Each row of A is roughly a mix of the hidden directions of one of 3 groups.
A (91 x 10):
21,14,-5,0,-54,48,-55,24,27,-14
-4,-11,-17,11,-61,-1,-1,-26,19,71
20,21,19,-33,-59,-9,-29,-16,19,56
62,18,9,-42,-18,27,-13,9,13,55
-39,-35,-34,46,22,17,54,23,9,11
-44,11,-12,-10,-43,43,50,4,31,32
-7,-26,37,-44,-1,53,-16,41,38,13
13,24,25,-27,-72,43,-28,9,18,14
-19,-40,45,-34,-26,-1,61,16,19,-14
-17,-27,-70,13,20,42,2,11,30,36
-1,15,-29,74,-19,46,21,-4,4,29
45,30,38,-22,34,-3,-30,49,-5,-35
6,22,-16,-31,-21,-7,-66,-39,48,2
4,37,22,-1,-68,-2,-40,-11,20,42
19,-14,-41,55,-9,53,22,15,10,37
10,-42,-41,-24,21,23,27,0,0,-68
6,5,49,10,36,-77,11,15,-17,3
18,5,-69,29,3,12,43,-7,-39,31
-58,46,2,38,-49,-11,27,0,-6,-15
-25,-19,47,-47,18,-17,43,-24,43,1
2,37,-63,-27,-23,8,-41,-18,39,-16
2,-28,-26,57,24,22,64,-16,-3,-17
5,-26,24,10,48,-46,2,37,-9,-57
8,-4,-59,46,14,6,47,2,-45,17
25,18,41,-29,41,-17,-16,27,-9,-62
-6,-31,-27,48,42,6,65,-12,-13,-6
24,-30,45,9,18,-10,27,52,-55,-4
5,21,-8,23,-63,21,-15,-16,18,64
12,-61,44,-9,9,10,60,3,26,8
-8,-9,-33,25,-64,34,-4,-23,23,48
-42,31,-25,16,-64,42,10,12,20,21
18,22,37,7,-56,7,-39,-2,28,-53
29,-26,-42,16,35,31,37,20,-8,54
3,3,-4,-15,-48,-6,3,-36,12,80
-21,-1,14,3,61,-24,42,-12,-25,-55
1,-32,68,-12,-29,11,-10,-32,36,34
38,15,-23,-8,-50,33,-49,26,40,-3
24,-7,-34,30,-46,27,-4,16,-68,5
-21,-31,0,33,50,-27,34,7,-15,-57
-7,-21,48,-35,31,-33,5,-41,-48,21
34,-54,42,-40,43,7,13,29,6,-5
34,6,-28,23,-56,42,-50,13,3,17
3,-28,27,-34,-45,-60,-5,-30,20,27
-23,-21,-44,5,-60,29,-18,-17,20,46
-5,18,-20,38,-75,34,-14,4,36,-3
36,-31,29,15,-40,40,-8,34,5,52
-2,-31,79,-31,4,-16,-5,-32,8,29
-17,51,-28,21,-51,9,-60,0,5,-6
4,-27,34,-38,-58,15,20,13,7,53
20,-1,-38,24,-48,34,-59,2,28,16
-20,-25,61,-21,29,-42,22,-20,32,-26
-1,-8,-76,27,16,17,44,-7,-18,32
2,-7,-24,39,8,7,69,17,-54,11
-55,20,-72,39,10,6,-5,5,7,7
20,-3,-43,8,42,-2,-8,9,-39,-69
12,-32,65,27,6,-33,43,8,-19,-31
-22,-11,-7,7,50,2,-8,35,-17,-75
-42,13,-29,-30,-34,42,-59,4,5,-19
39,-13,15,42,13,-59,9,-28,-36,-31
22,27,-78,4,24,5,-28,14,-38,-10
55,-21,15,-17,20,5,-34,36,-11,-59
14,-1,-28,-12,48,-11,23,31,-60,44
47,-38,40,19,28,7,-31,10,-36,-39
-54,42,-43,-2,11,-18,30,-22,31,34
-1,11,9,15,-41,17,-64,36,19,-47
9,49,33,-8,-57,-5,-36,-17,13,41
-57,-24,4,16,5,2,66,-43,9,2
-3,32,-28,25,-67,25,-33,-2,43,6
39,-3,-57,20,-17,31,-60,4,4,20
-15,-31,57,-9,3,-3,-44,17,54,-27
-25,-44,-13,-1,55,-26,40,-4,-19,-45
42,13,-50,-3,-30,27,-15,62,-19,3
-42,-40,-66,11,-2,36,22,-21,-3,20
64,11,36,-53,-6,-18,-16,-31,-23,-2
-13,-49,6,-19,56,4,27,-58,-13,0
-29,54,-39,6,-40,0,-13,-17,35,42
11,4,50,18,-2,-55,43,-23,-33,-31
-53,49,-47,26,-8,-11,8,-39,22,9
60,-7,-20,-37,9,12,-64,8,-25,-5
-2,19,-59,7,48,-9,-10,-11,-18,-60
-18,54,32,-57,-47,5,9,-20,10,8
54,-9,-28,-33,-1,19,-44,30,-3,-48
30,-28,-10,10,44,3,-15,2,-34,-73
13,10,-56,2,24,16,51,2,-52,30
4,37,57,41,-42,-17,-38,22,15,-1
-16,-49,-47,45,-7,13,48,-23,6,22
-37,-33,-28,-11,29,7,74,-20,7,-16
-29,27,-3,-18,-19,-6,-29,-58,62,6
8,-65,24,1,2,21,12,-42,-29,-48
-43,-13,-56,52,13,13,-31,19,32,-1
-68,10,-6,-23,7,5,63,-7,28,17
One row of each group comes first, with its name. Which group is each row after those in?
-32,68,-35,17,-48,1,11,-10,-27,6
(115)
-8,14,-38,-33,-40,57,-16,-24,9,43
(113)
26,-1,-3,-52,-41,14,-52,-29,5,40
(56)

-23,-30,46,14,19,-23,75,1,-2,-15
(115)
11,13,-10,8,-49,28,-35,-12,23,70
(56)
-53,27,-10,56,45,-12,14,13,-34,8
(113)
-9,19,60,6,10,-40,26,12,-50,-37
(115)
33,-29,10,-41,22,-32,56,-37,-1,26
(113)
-9,-34,5,9,-28,34,50,11,2,67
(56)
-52,15,-21,25,32,-11,60,-5,15,37
(56)
50,-30,-40,1,13,37,-56,17,1,22
(115)
34,31,38,-56,-31,-19,-34,-4,10,35
(113)
